Look-ups in named tables: a row name and a column name give one cell, copied from the table.

nuzus:
|  | tol | sese | pugulos | muz | votaze | godumev | regu |
|---|---|---|---|---|---|---|---|
| gavapi | 94 | 103 | 41 | 129 | 83 | 205 | 205 |
| rel | 56 | 59 | 219 | 73 | 167 | 58 | 219 |
| pometek | 135 | 99 | 31 | 228 | 34 | 131 | 122 |
| luri | 178 | 169 | 140 | 221 | 41 | 205 | 148 |
| tifiv | 53 | 77 | 42 | 62 | 63 | 40 | 47 |
| sakez | 178 | 137 | 32 | 97 | 173 | 175 | 54 |
| nama | 95 | 82 | 59 | 86 | 171 | 54 | 117 |
| ruvubo | 68 | 133 | 131 | 134 | 151 | 84 | 177 |
| let | 144 | 185 | 207 | 148 | 226 | 83 | 227 |
| nifeve | 32 | 53 | 159 | 91 | 106 | 201 | 89 |

What is the pugulos of let in nuzus?
207
What is the godumev of ruvubo in nuzus?
84
What is the pugulos of nifeve in nuzus?
159
What is the tol of gavapi in nuzus?
94
What is the tol of tifiv in nuzus?
53
What is the votaze of nama in nuzus?
171
What is the muz of ruvubo in nuzus?
134
What is the tol of rel in nuzus?
56
What is the pugulos of ruvubo in nuzus?
131
What is the godumev of let in nuzus?
83
What is the votaze of luri in nuzus?
41

kaviz:
,kadok,soz,vesu,gim,saz,benaru,lud
tas,556,629,365,251,601,237,579
bamo,247,567,468,435,390,290,451
biduf,629,587,651,869,245,475,644
manuvu,265,403,487,565,303,619,310
bolane,356,530,373,297,543,295,470
som,300,97,555,579,548,483,406
pilipel,297,148,374,453,695,398,474

lud of bolane = 470
vesu of bolane = 373
benaru of manuvu = 619
gim of biduf = 869
vesu of tas = 365
benaru of biduf = 475
gim of bolane = 297
soz of pilipel = 148
Row with the largest lud: biduf

zuz
|  | vuvaz | zegasiz | dete | mazim | satefa | kozivaf | zezana |
|---|---|---|---|---|---|---|---|
| pon | -6.0 | 5.0 | 1.3 | 0.9 | 1.6 | 4.4 | 5.0 |
| num | 2.2 | 8.0 | 7.4 | 0.8 | 3.4 | 3.3 | 7.2 |
| kuzug | 9.2 | -0.1 | 3.1 | 3.3 | 2.6 | 0.2 | -0.3 |
| bekupu | -7.5 | 3.1 | 5.0 | 2.4 | -1.6 | 7.9 | 1.0 |
| mima | 0.4 | -1.2 | 4.4 | -0.8 | -2.9 | 4.0 | -1.9 |
| valebin | 2.3 | 1.2 | 1.9 | 3.6 | 2.1 | 2.5 | 0.8 |
| pivado | 4.2 | 1.8 | -1.1 | 3.9 | 4.7 | -0.2 | 2.7 |
| ramavu | -1.2 | 1.9 | 5.3 | 6.7 | 0.7 | 6.7 | -0.8 |
| batimon | 3.4 | 2.0 | 3.1 | 0.5 | 1.4 | 1.6 | 2.1 |
| gesorif | 5.2 | -4.2 | -8.3 | 7.0 | 5.2 | -2.4 | -2.3 |
| fifuse | -8.1 | 4.7 | 6.7 | -2.9 | -3.1 | 7.4 | 3.5 |
| res | 3.3 | 2.7 | 1.9 | -1.4 | 2.0 | 0.2 | 3.9 |
| rof | 5.3 | 3.3 | 0.1 | -3.1 | 3.4 | -2.3 | 5.8 |
| veligor | 0.8 | 1.1 | -1.3 | -2.3 | 1.2 | -0.2 | 3.1 |

res, dete => 1.9
pon, zegasiz => 5.0
kuzug, mazim => 3.3
ramavu, vuvaz => -1.2
bekupu, zegasiz => 3.1
rof, dete => 0.1
pivado, dete => -1.1
batimon, kozivaf => 1.6
veligor, zegasiz => 1.1
veligor, satefa => 1.2
fifuse, zezana => 3.5
mima, zezana => -1.9
mima, satefa => -2.9
fifuse, mazim => -2.9
fifuse, dete => 6.7
kuzug, satefa => 2.6
num, mazim => 0.8
bekupu, vuvaz => -7.5
Which row has the largest zegasiz? num

Table zorir
          vaza     zif     kof  pibili     zef     tup    mibo
bev     -72065  -33430  -19919   -4777    -965  -11077   -6756
ruvus    23091  -39433  -14374   -7293   -6958  -56643  -21218
tig       9514    4225  -31125  -19475   58088  -12306  -12864
remo    -27460  -25410  -29402    2938   49540  -15223  -47509
rebi     10972  -39833  -10646   13822   -9077  -39882  -48927
tiz     -21616   -6322   14955   14119  -64494    8714  -16086
kuv       4055   40638    9271      43  -14611   39458   -4004
mogama    7709   -3725  -28386   -5874   57279  -11583  -34843
pomud    24326   40320   -6968  -13553   23519   22750    -141
mur     -63505  -25760  -10038  -11748  -32037  -10670   14702
vetud    13078   43754   -4710  -14369   16113   30256    5995
selibo    7985   -1935  -34392  -30360   50583  -22789    5211
tubifo  -55408  -34356  -28982     254   35211  -16069  -33500
kitazo   14328   44209    -534   -9429    6791   34190    1011

kof of mur = -10038
zif of remo = -25410
zef of vetud = 16113
mibo of ruvus = -21218
kof of kuv = 9271
pibili of remo = 2938
zif of pomud = 40320
zif of rebi = -39833
zif of mur = -25760

mun:
fields: nilizev, fiz, gugusov, sobatu, vakol, kupoma, dusef, nasina, sem
velereb: [156, 136, 101, 63, 113, 128, 110, 80, 89]
fabed: [119, 21, 109, 156, 226, 36, 95, 80, 104]
vug: [216, 148, 94, 99, 65, 65, 142, 6, 188]
neveni: [151, 17, 91, 145, 215, 16, 86, 77, 112]
libagif: [149, 118, 99, 104, 85, 109, 110, 58, 155]
dav: [120, 116, 115, 117, 115, 70, 117, 85, 140]
lazedu: [26, 107, 199, 156, 124, 162, 195, 193, 86]
dosim: [180, 202, 128, 117, 172, 89, 3, 62, 127]
tudev: [63, 91, 197, 211, 76, 12, 128, 140, 140]
ler: [172, 113, 117, 119, 151, 76, 44, 34, 131]
lud: [161, 113, 91, 82, 117, 99, 88, 77, 140]
vib: [53, 84, 189, 159, 54, 103, 196, 112, 104]
leruro: [24, 72, 77, 198, 173, 61, 155, 100, 199]

libagif, kupoma => 109
dav, vakol => 115
fabed, sobatu => 156
tudev, kupoma => 12
tudev, sobatu => 211
lud, kupoma => 99
vug, dusef => 142
lud, fiz => 113
dosim, vakol => 172
leruro, sem => 199
leruro, vakol => 173
tudev, fiz => 91
vib, sem => 104
tudev, nasina => 140
dosim, kupoma => 89
ler, nilizev => 172
neveni, sobatu => 145
velereb, nasina => 80

vubot
         tasapes  zigupo
moselem      138     126
vum          144      75
vom          109      84
kinap        183     177
rep          151     207
mafur        202      86
kiz           56      49

tasapes of kinap is 183
tasapes of moselem is 138
zigupo of kinap is 177
zigupo of vom is 84
tasapes of vum is 144
tasapes of rep is 151
zigupo of rep is 207
zigupo of kiz is 49
zigupo of mafur is 86
tasapes of mafur is 202
tasapes of vom is 109
zigupo of moselem is 126
zigupo of vum is 75
tasapes of kiz is 56
Row with the largest tasapes: mafur

fupo =
          vum  tirago  medi  zafus  guva  giluki  somenom
sile      111    -234   -80   -414  -867    -338      205
nonuka    108     103   144     90   160     104       95
gos       171     -19    45   -110  -403     -75      229
mosabiv  -361    -259  -321   -199   -98    -227     -385
vurila    159    -227   -66   -416  -954    -330      255
fonemov    94     -17    -8    -54  -288     -38      125
tol       190     155   190    131   124     146      191
sif      -560    -142  -336     73   611     -25     -664
tubode     72    -238  -103   -396  -812    -329      156
nivezof    70    -245   -85   -414  -791    -336      146
gef      -494     -82  -216    107   760      27     -607
lek      -548    -146  -319     64   603     -21     -665
vakevi    167    -190   -57   -360  -891    -286      261
dov       171       1    51    -74  -356     -43      219

What is the somenom of dov in fupo? 219
What is the giluki of sile in fupo? -338
What is the tirago of nivezof in fupo? -245
What is the medi of tubode in fupo? -103
What is the zafus of fonemov in fupo? -54
What is the medi of vurila in fupo? -66
What is the tirago of sif in fupo? -142

